(in the rows, 128 means zero)
One turn moves every row onto another: examples first, then more rows asked:
lete: [126 144 118 112 119 119 132 127 166 135 139 143 113 123 128 111 123 116
 174 114 111 148 151 132 129 108  97 136 122 121 108 133 139 187 136 172
 140 115 112 110 125 121 121 126 149 153 143 149 109 124 146 152 124 116]
lovon: [132 113 144  95 108 135 133 160 146 142 158 169 114  91 132 154 148 108
 120 152 130 166 145 101 132 144 102 111 111 161 122 109 108 138 149 123
 123 144 131  92 105 132 134 116 131 121 100 133 136  95 146  97 124 115]
bezog: [132 149 106 108 126 134 107 122 126 118 146 158 105  96 150 134 162 131
 152 140 136 120 135 154 106 156 127 150 120 124 134 130 119 148 142 105
 128  75 166 135 113  93 128  87 160 110 102 146 118 102 159 139 113 134]
Sige: [120 143 118 112 127 108 119 109 127 128 142 114  92 135 112 122 126 148
 146 134 129 136 112 135 144 140  82 139 130 125 134 136 154 135 129 134
 160 115 124 135 135 101 123 163 132 131 126 149  90 113 143 143 103  94]
piva: [150 148 129  89 122 111 125 141 114 135 137 141  99  99 141 137 146  96
 128 126 122 144 130 117 122 111 135 166 117 129 142 112 109 124 120 142
 117 171  99 140 116 126 125 112 157 133 116 155 165 108 108 135 115 100]
Gir: [152 136 106 101 117  98 125 139 142 146 137 134  92 102 153 140 128 112
 134 127 113 145 135 114 139 112 129 164 125 122 147 110 103 124 125 144
 121 159 104 134 124 133 124 109 148 138 126 161 160 118 103 140 128  98]
vime: [127 131 155  82 148 118 112 138 138 117 119 157 114 118 119 144 164 130
 104  98 122 152 140 122 116 132 127 160 118 142 119 136 104 135 139 128
 136 142 147 138 111  88 116 124 132 127 120 182 133 105 138 115  96 102]
kirut: [132 125 128 102 135 122 117 120 141 131 168 164  90 122 132 133 142 131
 152 136 139 122 105 148 117 140  63 134 116 142 128 127 145 121 133 120
 156 103 119 135 100 134 126  92 125 125 126 154  90  94 148 125  90 103]
Kobu: [142 122  85 119 136  99 130 135 149 150 139 123  97 103 164 146 104 136
 155 132 115 147 133 123 154 124 140 150 127 128 155 115 118 147 140 125
 126 132 123 114 113 135 121 119 152 132 148 137 142 133 126 153 137  98]
Noge: [142 140 121 107 113 142 120 147 112 133 160 128  97  80 132 154 151 134
 106 156 136 149 138 118 149 127 125 122 132 157 126  97 112 135 140 133
 143 131 149  97 128 115 108 116 149 110  77 127 132 113 163 128 124 132]
lapo: [117 150  77 111 126  83 122 106 154 168 138 130 105  99 157 142 120 126
 160 146 125 178 141 127 128 153 124 159 134 132 145 134 133 148 163 124
 141 139 127 119 119 125 141 121 145 136 130 132 118 135 128 142 121 109]
vum: [119 105 108 124 131 120 139 122 158 131 156 133 102 127 124 130 104 140
 154 142 132 143 136 153 124 131  78 119 133 127 139 108 144 117 136 126
 147 102 118 114 119 136 129 128 112 127 124 128  88 125 142 136  96 100]
sur: [135 126 115 114 137 110 127 137 138 139 137 117 110 111 143 130 111 128
 158 121 101 138 115 114 160 104 130 132 119 133 126 127 139 186 118 161
 130 126 118 109 132 122 118 141 160 141 156 137 132 121 142 151 139 110]
tided: [111 163 147 104 125 157 120 133 107 125 136 124 131 103 113 130 148 105
 116 138 136 132 168 127 100 129 143 130 128 130 112 129 128 158 131 154
 128 123 137 124 145  91 130 127 157 109  91 136 121 112 152 134 116 149]
suk: [127 119 154 109 147 177 125 162 120 117 134 143 108  99 137 142 147 144
 122 128 142 141 160 113 113 107 138 108 128 134 132 103 122 158 136 133
 122 117 136 104 128 125 121 102 149 109 105 155 128 116 157 131 126 137]
Sife: [129 103 139 104 162  96 127 134 135 130 131 132 122 123 149 133 139 135
 125  99 102 146 119 122 147 100 125 142 113 138 119 125 120 170 122 154
 116 149 124 126 126  98 115 152 142 139 150 159 131 112 126 136 124 103]
ruzi: [134 145 110  97 145 151 107 144 133 123 149 167 114  79 133 136 124 145
 136 144 125 119 113 130 113 136 130 120 108 144 114 117 140 141 126 109
 137  94 180 128 130 121 130  98 160 123 129 127 110  90 163 132 115 129]
tos: [104 110 132 104 125 107 150 129 175 155 143 166 113 119 140 132 138 112
 155 133 140 183 176 115 119 144  87 129 117 134 126 124 116 156 157 136
 110 145 103 111 105 122 144 120 136 127 136 151 107 115 122 117 125 119]
Lak: [124 112 133  94 129 106 132 128 142 119 137 169 133 123 123 161 159 112
 114 143 118 156 137 148 128 136 115 139 129 157 105 127  92 128 138 136
 133 125 157 118 120  98 127 152 129 120  90 111 144 106 161 120 105 111]
tede: [112 166 133  91 117 140 112 142 145 127 143 147 114 109 109 140 146 133
 108 123 148 143 179 123 112 139 124 145 125 133 134 126 112 131 147 130
 158 141 152 132 124 107 121  95 137 115  82 173 107 112 146 132 105 130]
Fut: [134 115 158  96 161 101 124 144 129 117 128 147 124 129 136 137 151 127
 125  86  96 151 121 131 134 115 130 149 114 139 113 119 119 156 126 140
 127 155 133 133 119  90 115 140 129 131 131 169 133 105 128 125 110 103]
Dabo: [119 154 130  94 136 136 101 132 118 136 162 152 114  90 145 135 154 121
 148 143 142 119 128 128 121 149 120 135 101 146 120 149 143 175 138 114
 134 103 156 129 116 103 126  73 165 115 109 163  97  90 160 133 109 144]
kap: [121 122 128 125 131 120 124 121 108 128 136  95  98 145 137 127 124 125
 156 123 139 110 136 138 137 132 116 153 127 106 155 137 141 146 124 129
 124 105  97 147 122 102 119 124 136 119 133 163 105 126 121 146 112 102]
narek: [124 104 126 123 157 118 128 116 111 142 162 137 115 110 158 143 141 113
 155 154 139 126 104 165 107 160  99 124 122 138 125 131 154 131 144 107
 112  93 117 122 102 106 139 113 124 104 132 117 101 105 141 121 105 114]
Vub: [108 112 133  97 111 120 144 151 163 148 146 175 118 108 137 134 149 104
 144 130 144 189 152 108 124 150  89 114 110 148 128 112 116 143 154 127
 115 145 113 105  96 116 147 123 135 121 117 142 115 110 123  98 123 117]
gikul: [147 153 125 108 113 140 122 143 112 146 155 134  94 112 158 142 133 109
 156 167 138 111  90 127 131 168  93 130 137 119 124 127 164 123 138 111
 130 117 116 133 124 123 145  97 135 122 122 135 120  91 132 130 125 102]
deze: [114 132 107 111 132 119 116 143 121 157 112 155 105 108 158 152 149  97
 148 141 125 173 124 120 100 120 146 130 122 153 128 125 123 125 154 127
  98 149 105 128 126 111 165 125 141 130 108 123 137 126 108 114 124 139]
Foga: [ 95 136 110 110 127  97 135 102 173 149 144 136 123 122 136 122 125 116
 168 131 134 172 169 135 114 136 104 152 124 128 132 150 136 176 154 144
 126 130 112 115 107 110 143 119 142 135 141 142  96 126 139 148 112 125]
Soza: [132 136 123 103 130 146 123 143 131 122 172 150 125  93 133 135 125 104
 145 147 132  99 140 146 118 130 128 130 100 144 111 127 127 151 119 123
 119  94 154 126 114 116 121  69 162 115 118 128 109  94 159 141 108 147]
Dun: [138 162 147  95 105 137 118 136 113 130 130 134 113 103 130 136 166  85
 117 129 128 131 141 111 106 124 137 160 115 133 122 137 106 131 128 152
 115 148 106 139 120 104 130 109 163 126  99 153 163 105 129 126 104 123]
sada: [123 122 138 117 137 153 111 160 117 146 119 159 118 105 161 151 159 104
 134 131 123 148 137 108  93 114 149 111 108 154 119 130 118 142 157 129
  98 131 113 115 121 118 152 116 141 126 103 134 145 115 127 108 122 142]
dufal: [126 123 142 103 115 103 142 131 152 127 142 175 133 144 131 139 157 100
 142 126 114 163 137 145 143 133  85 136 129 143  90 118 110 150 130 158
 140 132 132 123 128 101 128 152 137 129  92 116 140 106 148 128 113 111]
lovo: [101 111 116 110 147 117 110 126 122 131 145 137 126 104 132 155 148 140
 101 134 147 151 158 140 123 129 149 138 122 156 147 121  99 134 143 117
 139 118 162 125 120 101 121 123 137  97  82 131 115 125 153 124 107 135]
Tona: [108 140  93 113 132  92 122 127 135 170 121 142 113 101 163 148 142 109
 150 146 118 174 128 120 108 139 139 136 124 139 133 136 126 132 162 136
 110 153 108 125 138 112 164 140 144 131 119 127 130 128 107 122 126 132]
pegop: [129 132 130 104 107 101 146 125 159 133 142 158 122 132 135 128 152 108
 154 126 101 160 136 137 138 124  82 135 135 131  86 117 117 162 136 180
 138 133 121 116 140 112 122 146 138 150 114 126 125 116 147 134 117 115]
sudi: [127 119 127 112 143 147 116 147 113 126 141 146 108 134 145 123 125 121
 150 125 138  90 109 128 111 140 113 131 110 114 146 130 143 129 124 108
 123  91 124 156 110 120 138 112 133 121 152 155 108 101 117 123 120 100]
Fel: [126 144 118 109 121 120 114 117 112 124 160 125 105 136 117 128 132 105
 143 140 119  94  89 146 127 139  95 141 107 147 117 142 146 126 117 135
 136 104 125 152 118  90 135 130 138 126 134 130  94  93 139 129  99 125]
zigu: [133 144 119  98 127 139 115 120 137 114 156 141 100  87 128 141 132 140
 128 157 143 127 127 129 133 158 122 147 115 142 138 123 128 145 117  93
 114 100 169 130 111  92 134  96 164 103 129 133 120  79 163 137 122 128]
gogu: [112 113 116 124 141 124 132 122 119 164 162 104 114 111 149 143 101 113
 151 165 143 141 126 132 131 137  98 107 124 143 131 128 170 140 138 122
 126 127  97 108 123 131 138 120 131 120 125 119  88 124 130 134 108 114]
Sulo: [131 147 110 121 123 134 120 147 105 157 143 111 100 116 165 134 126 120
 170 137 135 119 119 127 121 134 112 121 132 108 139 129 161 135 150 133
 145 121  90 128 134 140 125 102 136 139 114 155 101 136 119 142 114 100]

lovo -> tided
Dun -> lovon
Now these:
sur -> lapo
Sife -> Tona
kap -> gogu
dufal -> piva
Soza -> zigu
sudi -> narek

One turn moves every row onto another: examples first, then more rows asked:
zafa: [120 130 131  92 135 125 144 101 137 131 138 131 149 159 148 118 154]
Nodu: [105 112 116 127 116 140 133 102 124 143 138 124 163 160 130 111 122]
Vozot: [137 123 138 162 134 120 113 107 102 140 186 141 135 124 142 144 123]
Rari: [150 129 134 138 143 126 175 133 136  99 174 119 142 144 119 113 124]
feg: [137 135 123 107 152 109 137  73 116 103 151 107 139 139 137 135 126]
Sez: [123 137 126 122 153 153 122 116 165 123 147 128  95 149 124 131 110]
dedi: [134 134 151 131 138 129 130 101 134 145 191 147 142 123 138 145 147]
gopag: [127 126 128 146 148 138 120 112 153 128 141 110  94 147 114 112 112]
Dapip: [125 127 126 138 117 113 126  86 156 125 145 108 175 133 117 147 107]
Gebiz: [131 142 116 124 134  98 111 114 129 126 154 118 143 176 145 168 106]
pafub: [143 137 151 138 140 126 119 108 133 122 183 150 145 109 144 152 137]
kimu: [140 124 153 152 144 108 112 110 109 148 191 131 133 138 135 134 138]
Dolo: [143 126 117 166 113 127 166 142 136 119 172 128 140 145 124 140 106]
vav: [128 135 111 115 131 137 130 109 128  95 128 143 152 132 158 136 128]
kared: [145 125 135 155 123 113 169 144 145 131 174 117 142 162 117 127 128]
femar: [141 134 120 132 128 124 180 133 128 129 181 132 122 165 135 139 130]
tisan: [131 134 116 110 147 116 141  67 112 110 153 110 136 135 138 139 123]
Nizel: [130 120 127 133 134 118 109 126 131 102 125 119 172 148 132 107 118]
zavos: [154 139 121 142 135 119 165 148 128  99 175 134 127 152 141 146 119]
Notan: [136 123 119 141 126 143 185 120 128 113 178 126 135 140 124 124 114]
desil: [130 134 127 145 137 132 120 118 170 131 134 125  88 138 127 139 124]
lesu: [122 140 115 121 132 101 115 108 129 136 158 119 142 179 143 167 110]
Zamip: [119 125 100 140 105 122 128 112 114 136 125 135 137 150 158 142 125]
Runid: [124 126 132 133 121 109 129  88 161 130 146 105 172 140 113 141 117]
rez: [127 138 129 125 156 147 119 118 166 117 143 126  97 149 123 127 112]
zelol: [135 126 128 128 128  93 119 124 128 129 126 122 143 165 148 123 151]
lozuk: [126 124 122 149 145 140 117 110 150 126 139 112  92 139 116 118 107]
Fomob: [128 133 127 142 136 132 125 113 171 137 136 124  89 140 125 138 125]
Bozum: [121 123 147 139 141 145 114 109 123 143 198 145 154 136 126 135 114]
nuvos: [132 127 156 139 153 129 105 123 129 126 194 139 160 137 125 130 119]

Rari -> kared
Fomob -> Sez
Nodu -> Zamip
Now these:
kimu -> dedi
Gebiz -> feg

One turn moves every row onto another: examples first, then more rows asked:
rosaz: [166 119  91 133 130 126 115 138 136 127 127 160 152 128 132 126 113 123
 111 149 100 142 117 113 143 127 102  82 111 139 122 129 147 134  81 123
 151  96 134 138 125 129 159]
dok: [104 114 144 151 138 132 132  97 137 125  96 137 128 129 135 171 130 132
 118 193 109 133 123  95 123 116 145 136 119 166 156 113 137 128 126 118
 130 103 103 110 126 109 153]
fivo: [138 100 147 112 125 130 152 112 105  89 152 138 143 112 117 144 123 105
 143 147 123 165 129 104 145 149 123 103 127 181 159 126 171 130  89 144
 166 102 111 135 118 138 143]
luz: [158  94 145 129 132 134 124 103 131 129 117 119  90 123 122 130 126 129
 107 156 135 158 119 126 128 128 140 112  96 149 150 119 135 102 131 122
 143  90 124 152  97 145 158]
fozuf: [ 91 138 133 120 117 108 100 107  96 160 115 155 141 124 130 124 115 109
 133 156 118 154 135 121 119 129 157 120 122 137 143 132 141 164 106 125
 111 106 128 141 100 106 158]
Dod: [157 135 160 155 136 117 126 135 138 121  94 123 108 122 127 163 132 134
 135 165 141 130 136 131 146 115 161 115 123 135 159 166 174 129  91 136
 137  80 124 119 137 142 159]
Kapaz: [145 120 137 165 141 116 138 109 146 112 102 142 116  99 109 156 111 138
 143 188 136 131 124 127 146 125 141 122 114 139 165 147 161 140  76 110
 123  60 119 117 121 129 154]
dofa: [158 141 174 141 141 119 121 134 127 131 100 114 130 117 124 157 135 128
 148 140 131 142 135 138 133 105 155 110 123 148 166 170 164 124  98 142
 147  96 120 131 146 163 153]
zub: [102 137 125 142 115 104 124 100 117 146 117 131 144 151 146 158 114 111
 118 138 114 142 135 126 147 124 146 131 113 148 134 122 163 159 102 124
 105  95 120 149  92 108 139]
Liva: [156 128 157 123 140 110 119 131 149 105  92 137 143 117 138 153 147 130
 144 136 142 132 149 115 124 117 154 127 131 142 159 157 162 137 118 152
 125 103 130 111 154 131 137]
dov: [123 121 155 151 130 124 145  91  96 139 133 115 136 110 135 124 116 152
 117 164 125 149 122 105 111 155 142 156 136 171 122 178 111 129 134 142
 135 108 125 129 132 137 143]
Momol: [136 129 166 125 156 132 152 103 112 142 116 144 126 132 123 123 116 130
 114 160 134 155 134  91  85 152 129 146 121 131 143 167 124 137 116 126
 149 120 119 131 158 138 164]
vef: [131 122 106 163 117 127 133 134 133 123 147 131 169 122 135 125 117 149
 126 129 120 130  99  69 130 145 125 106 118 162 136 152 129 123 113 145
 123  79 141 119 145 155 153]
Kaba: [119  87 156 113 138 136 126 122 109 102 125 117 153 127 109 149 147 129
 121 168 139 168  87  92 133 128 126 109 117 148 146 139 188 142  98 131
 115  87 117 119 140 110 126]
Zibu: [121 134 128 118 104 135  99 110  83 169 120 146 121 118 116 124 123 120
 142 146 132 154 117 130 117 151 150 119 124 149 146 120 153 154  99 133
 113  84 138 148 106 112 162]
fug: [137  71 147 125 129 105 115  77 113 115 156 114 162 126 124 123 116 118
 138 136 126 180 117 127 123 122 139  98 110 154 132 150 161 128 114 136
 126  78 116 128 113 137 139]
tokiv: [149 118 130 131 130 103 126  91 116 121 153 138 136 122  99 146 135  99
 137 139 118 156 136  94 126 112 120 108 102 143 158 170 145 126  92 109
 159  87  82 125 108 130 154]
sesez: [159 100 133 162 123 120 140 126 104 136 111 139 143 100 123 137 120 126
 122 178  99 133 152 116 123 148 114 108 117 140 147 146 164 109 100  86
 172  94 124 151 123 157 145]
kepe: [131 124 145 144 143 121 123 108 112 130 135 129 153 133  98 160 132 107
 143 160 114 134 117  86 140 154 126 107 122 176 159 138 163 165 105 108
 160  83 116 111 116 102 113]
mavof: [131 101 174 118 161 144 120 116  98 146  94 143 133 117 124 117 137 160
 126 156 121 146 119 100 106 160 131 134 128 138 132 163 131 121 109 123
 145 104 102 133 152 144 170]
kivar: [140 115 158 138 132 127 123 125 131 144 109 116 135 115 150 139 128 157
 127 137 112 149 130  98  94 153 143 138 152 164 108 169 136 117  98 129
 160 130 111 133 135 135 145]
mez: [145 129 100 156 121 124 139 139 141 127 145 153 158 119 138 119 111 138
 131 136 104 137 104  81 147 149 108 102 127 149 120 135 137 136 102 131
 139  80 148 121 131 153 163]
gesob: [144 141 160 116 143 146 137 123 121 143 120 107 164 128 155 139 118 145
 115 142 128 151 135  96 100 161 133 137 131 149 137 147 145 111 114 146
 165 133 127 131 128 150 148]
Baf: [133 132 158 131 153 148 134 114 105 149 120 123 148 121 140 114 125 150
 120 156 121 126 113  96 120 175 146 144 117 157 127 172 126 127 143 125
 143  94 115 125 100 144 136]
Bize: [111 123 146 151 125 117 142 144 139 120 146 138 152 109 135 117 111 138
 124 152  97 142 107  71 146 138 130  97 119 172 135 171 134 134  94 132
 139  93 150 143 118 170 142]
zad: [110 116 125 161 129 113 146 142 134 121 139 133 158 117 142 115  97 135
 125 162  95 143 105  87 149 135 123  97 127 155 117 150 155 132  84 131
 133  91 161 136 132 159 166]
Duziz: [ 85 118 145 107 116 120 109 120  90 157 116 155 149 110 111 124 124 114
 135 162 127 140 142 109 119 139 140 115 135 149 157 140 127 170 112 124
 114 114 125 137 118 120 158]
Mupem: [159 121 123 131 119 113 137  94 117 170 121 117 163 127 128 136 109 153
 106 119 119 145  99 106 132 110 134 126 105 132 127 119 146 146 129 122
 152  95 113 154 120 113 153]
seti: [145 117 138 138 163 106 130 117 130  94 120 140 133 110 131 145 112 140
 117 161 150 147 130 134 159 111 137 118 102 112 154 119 143 139 107 133
 116  62 115 127 121 138 147]
Golok: [157 131 156 134 139 109 124 129 141  98 100 146 130 117 147 158 135 134
 129 153 143 145 151 127 150 109 151 125 124 122 160 148 156 129 114 159
 126  86 119 107 136 139 152]
Pimas: [120 110 110 132 128 129 141 127 133 117 125 145 158 136 138 142  97 132
 118 177  90 148 115 112 129 113 114 101 127 161 126 134 176 138  63 132
 132  88 149 141 144 128 170]
Pesuv: [140  94 136 143 129 128 157 132 125 111 127 152 166 140 152 148 120 145
 112 164 117 152 123 114  99 118 125 139 131 127 115 111 166 139 128 113
 130  82 119 135 149 139 128]
fil: [119 122 135 119 114 138 114 127  87 169 129 143 127 127 103 112 111 109
 142 134 140 146 114 124  92 140 153 113 122 150 146 137 140 154 109 128
 109  89 115 142 120 133 164]
nav: [141 117 127 144  91 127 110  96 104 147 105 140 130 113 131 141 125 116
 133 141 121 152 124 137 155 157 132 119 113 165 142 119 168 135  88 138
 106  95 129 151  86 117 140]
Vilit: [134 108 154 123 118 113 151  95 113 139  97 138 146  80 134 122 101 131
 125 168  83 140 116  86 128 138 144 133 116 177 144 128 180 135  92 132
 143 108 127 152 114 103 142]
Zam: [125  91 116 143 129 118 127 109 142 126 129 111 169 149 121 149 132 120
 129 139 137 147 102 107 131 125 147  85 124 142 125 159 168 146 108  93
 145 109  88 114 129 120 143]

vef -> Liva
Pimas -> Kapaz
Now these:
zad -> Dod
Pesuv -> dok
Baf -> gesob
fug -> Zam

